First come named moves, each a turn or a mirror, each shown by rows before and after it. For each pair of rows after them, which moves, in which order, take the first row to the second? The first pair is done for you.
move z_471:
0, -12, -37, -10, -4, -5, 18, -4, 12, -1, -14, -8, 3, 2, -6, 7 |-> 4, 7, 26, 11, 1, 7, -25, 17, -15, -1, -2, 14, 6, -4, 2, 1
-10, 10, 31, -34, 20, -1, -9, 9, -4, -12, 6, 0, -5, -25, -14, -32 |-> -10, 0, -5, -48, 12, -9, 16, -5, 12, -10, -5, -16, -8, -20, -18, -26
-10, 12, -9, -32, 5, 8, 3, 12, 13, -5, -18, -8, -4, -9, 7, -7 |-> -11, 20, 12, -24, 11, 14, -8, 19, 6, -7, -15, -1, -4, -13, 10, -7
move z_473:
-8, 2, 7, -35, -3, -26, -3, -3, -10, 2, -14, -12, 20, -12, 8, -11 |-> -2, 2, 24, -21, -5, -23, -17, -7, -20, 3, -4, -6, 22, -12, 5, -12
8, 14, -20, 8, -11, -15, 7, -25, 2, 11, 5, -15, 3, 6, -14, -2 |-> -10, 21, -19, -17, 0, -10, 9, -16, 13, 0, -14, -18, -3, -1, -7, -6
20, 14, 33, 1, 20, 26, -22, 6, -24, 5, 5, 10, 4, 6, 21, 5 |-> 41, -4, 0, 18, 2, 13, 0, -19, -19, 22, 13, 2, 14, 22, 14, 16
13, -9, 17, 19, 0, -1, -13, -6, -13, 10, 18, 2, -4, -1, -13, -9 |-> 14, -19, -20, 10, -8, -8, 10, -15, 1, 9, 7, -4, -1, 1, -9, -2
move z_127:
10, -12, 14, 19, -5, -4, -5, -14, -6, 9, 27, 13, 4, -1, -18, -6 |-> -8, 20, 6, 5, 3, 11, 0, 18, 8, 8, -15, 18, 6, 6, 26, 9
-6, -1, 29, -27, 11, -6, -12, -5, -8, -15, 13, -4, -2, -15, -25, -19 |-> -18, 17, 23, -33, 15, 1, -9, 13, -1, -17, -11, -4, -4, -13, 2, -12
0, 17, 13, -2, 14, 10, -16, 12, -14, -6, 1, 4, 12, -14, -5, 10 |-> 6, 15, 12, -1, 15, 6, -14, 6, -16, -4, 9, 2, 14, -15, -13, 7
move z_814:
-21, 7, 13, -28, -2, 14, -3, 36, 1, -28, -26, -5, -9, 0, 11, 16 |-> -19, 0, 30, -30, 1, 9, -15, 26, -7, -31, -5, -5, -14, -11, -12, 6
33, -16, 16, 13, -23, 10, 11, 2, -25, 20, 5, 16, 10, 26, -13, 11 |-> 31, -13, 8, 10, -24, 12, 16, 1, -20, 22, -3, 18, 12, 31, -6, 13
18, -9, -28, 4, -6, 0, 25, -8, 11, -3, -22, 0, 3, -5, -3, 4 |-> 11, 7, -16, 3, -3, 9, 15, 8, 10, -5, -32, 7, 3, -3, 16, 5
12, 13, 16, 39, -12, 20, -4, 16, -13, 20, 7, 17, 13, 13, 20, 9 |-> 15, 11, 30, 38, -9, 15, -14, 10, -19, 18, 15, 19, 13, 6, 7, 6
Now pairs of rows:
Each pair is two moves apart.
-18, -5, -34, -18, 8, -2, 13, 3, 31, 1, -32, 8, -5, 0, 16, 8 |-> 8, -1, 20, 37, -3, 4, -25, 4, -8, 22, 7, 31, 1, 7, 16, 2  z_471 z_473
9, -27, -64, 34, -20, -1, 20, -24, -2, 27, 22, 16, 15, 15, -16, 19 |-> 14, -12, -13, 58, -16, 13, -16, -4, -25, 33, 34, 35, 18, 16, -5, 18  z_471 z_814
10, -37, -63, -11, -24, -14, 33, -35, 11, 11, 10, -28, 13, 14, -7, -6 |-> -26, 21, -35, -25, -5, 16, 16, 27, 16, 3, -46, -13, 10, 16, 57, 2  z_127 z_814
10, 33, 48, 45, 12, 2, -22, 55, -31, 37, -15, 31, -1, 20, 63, 6 |-> 33, 15, 20, 69, -6, -7, -8, 34, -29, 58, -1, 29, 2, 36, 54, 12  z_473 z_814
15, -7, 22, 8, -26, -10, 22, -22, -4, 14, 17, 1, -15, -6, -18, -8 |-> -6, 21, 36, -7, -15, 6, 8, 15, 4, 7, -16, 10, -16, -6, 16, -3  z_127 z_814
5, -46, -8, -17, -22, -6, 40, -21, -5, 18, 4, -9, 8, -5, -13, -11 |-> -21, -2, 32, -32, -2, 21, 16, 30, -7, 6, -32, 7, 6, -12, 27, -10  z_127 z_473
3, 12, 39, 6, 16, 12, -28, 9, -21, -25, 28, 11, 1, -2, -1, 13 |-> -10, 30, 14, -9, 17, 19, -11, 30, 0, -25, -7, 9, 2, 8, 32, 25  z_814 z_127
-7, -6, -7, 10, -13, 9, -3, 20, 3, 37, 6, 4, -11, 22, 18, 48 |-> 0, -15, 17, 15, -11, 6, -18, 10, -14, 35, 34, 7, -13, 11, -6, 34  z_814 z_127
22, -22, 30, 12, 4, -3, -15, -22, -12, 12, 29, 4, -3, -14, -47, -14 |-> -11, 21, 49, -11, 22, 16, -29, 29, -6, -4, -15, 14, -4, -18, 1, -9  z_127 z_814
-39, 19, 25, -40, 18, -29, -12, 27, 8, -45, 6, -7, 13, -24, -4, 3 |-> 13, -15, 1, 29, -23, -44, 1, -20, -10, -2, 55, -6, 29, 6, -28, 18  z_473 z_473
-11, 24, -32, 13, -21, 7, -12, -15, 14, 12, -16, -5, 9, 1, 29, 33 |-> -23, 32, 15, 0, -2, 12, -44, 1, 0, 0, -7, 2, 6, -19, 22, 16  z_473 z_814
0, 13, -37, 16, -13, -1, 14, 6, 25, 20, -29, 8, 6, 20, 36, 13 |-> -13, 24, -30, 5, -1, 5, 11, 17, 26, 8, -41, 7, 4, 13, 42, 8  z_814 z_471
-16, 18, 5, -55, 16, 12, 4, -12, 21, -41, -51, 0, 15, -21, -5, -15 |-> -7, 6, 41, -44, 12, 9, -20, -19, 0, -40, -23, 5, 16, -29, -34, -28  z_471 z_814
-3, -28, 39, -11, 11, 2, -7, -21, -31, -12, 22, 3, -3, -19, -43, -17 |-> -28, 11, -9, -25, 11, 17, 25, 23, 3, -11, -49, 4, 4, -1, 29, 15  z_473 z_127
0, 6, 12, -33, -5, 18, -9, 22, -32, -5, 44, -24, 10, -9, -10, -9 |-> -11, 17, -15, -41, -4, 26, 4, 40, -14, -4, 6, -22, 14, 0, 19, 3  z_814 z_127
-25, 23, -15, -38, 1, 10, 3, 17, 12, -15, -31, -4, -7, 1, 26, -6 |-> -17, 17, 34, -29, 5, 13, -29, 12, -9, -21, 0, 7, -8, -14, 4, -25  z_471 z_814
-13, 8, -4, -26, 9, 5, -6, -5, 8, -15, 7, 24, 4, -31, 14, -5 |-> -6, 17, 12, -9, 6, 10, -17, 2, -2, -10, 12, 34, 10, -22, 22, -3  z_473 z_127
-24, 30, -39, -22, -1, 10, 25, 26, 28, 6, -54, 4, 0, 16, 53, 38 |-> 7, 32, 61, 40, -6, 19, -40, 28, -28, 22, 6, 34, 4, 13, 28, 20  z_814 z_473
1, -3, -10, 31, -16, -9, 13, 23, 4, 13, 3, 8, 3, 8, 18, -3 |-> 5, -9, 9, 35, -16, -14, 4, 17, -5, 15, 19, 7, 3, 3, 2, -10  z_814 z_127
22, 9, 36, 40, -1, -2, -30, 4, -21, 8, 4, 4, 17, 20, -7, 9 |-> 9, 27, 18, 33, 1, 5, -13, 25, -8, 7, -25, 4, 24, 24, 24, 23  z_814 z_127
-2, 16, 0, -14, 13, 14, -3, 14, 9, -13, -41, 8, 10, -8, 42, -11 |-> 12, -8, -43, -10, -3, 2, 28, -19, 18, -1, -33, -6, 13, 0, 23, -2  z_473 z_471
-4, 6, 42, -34, 36, -7, 10, 31, 6, 22, -15, -12, -30, 12, -15, 1 |-> 26, -15, 34, 0, 20, -17, 9, 2, -6, 42, 16, -9, -22, 22, -36, 8  z_473 z_814
17, 10, -9, -12, 12, 14, 20, 21, -7, -9, -28, 12, 16, 38, 10, -25 |-> 30, 7, 5, 14, 2, 16, 7, 16, -19, 4, -12, 17, 19, 40, 4, -26  z_473 z_473
-4, 19, 30, 22, 10, -19, -29, -17, 5, -4, -21, 20, 16, -14, 6, -32 |-> -1, 23, 3, 34, 0, -21, -8, -16, 18, 10, -35, 20, 17, 2, 27, -14  z_473 z_127
17, -7, 14, 28, -13, -20, -17, -9, -19, -1, 31, -2, 4, 7, -17, -1 |-> 15, -4, -27, 29, -20, -18, 10, -4, -1, 7, 5, -5, 7, 21, 10, 16  z_814 z_814
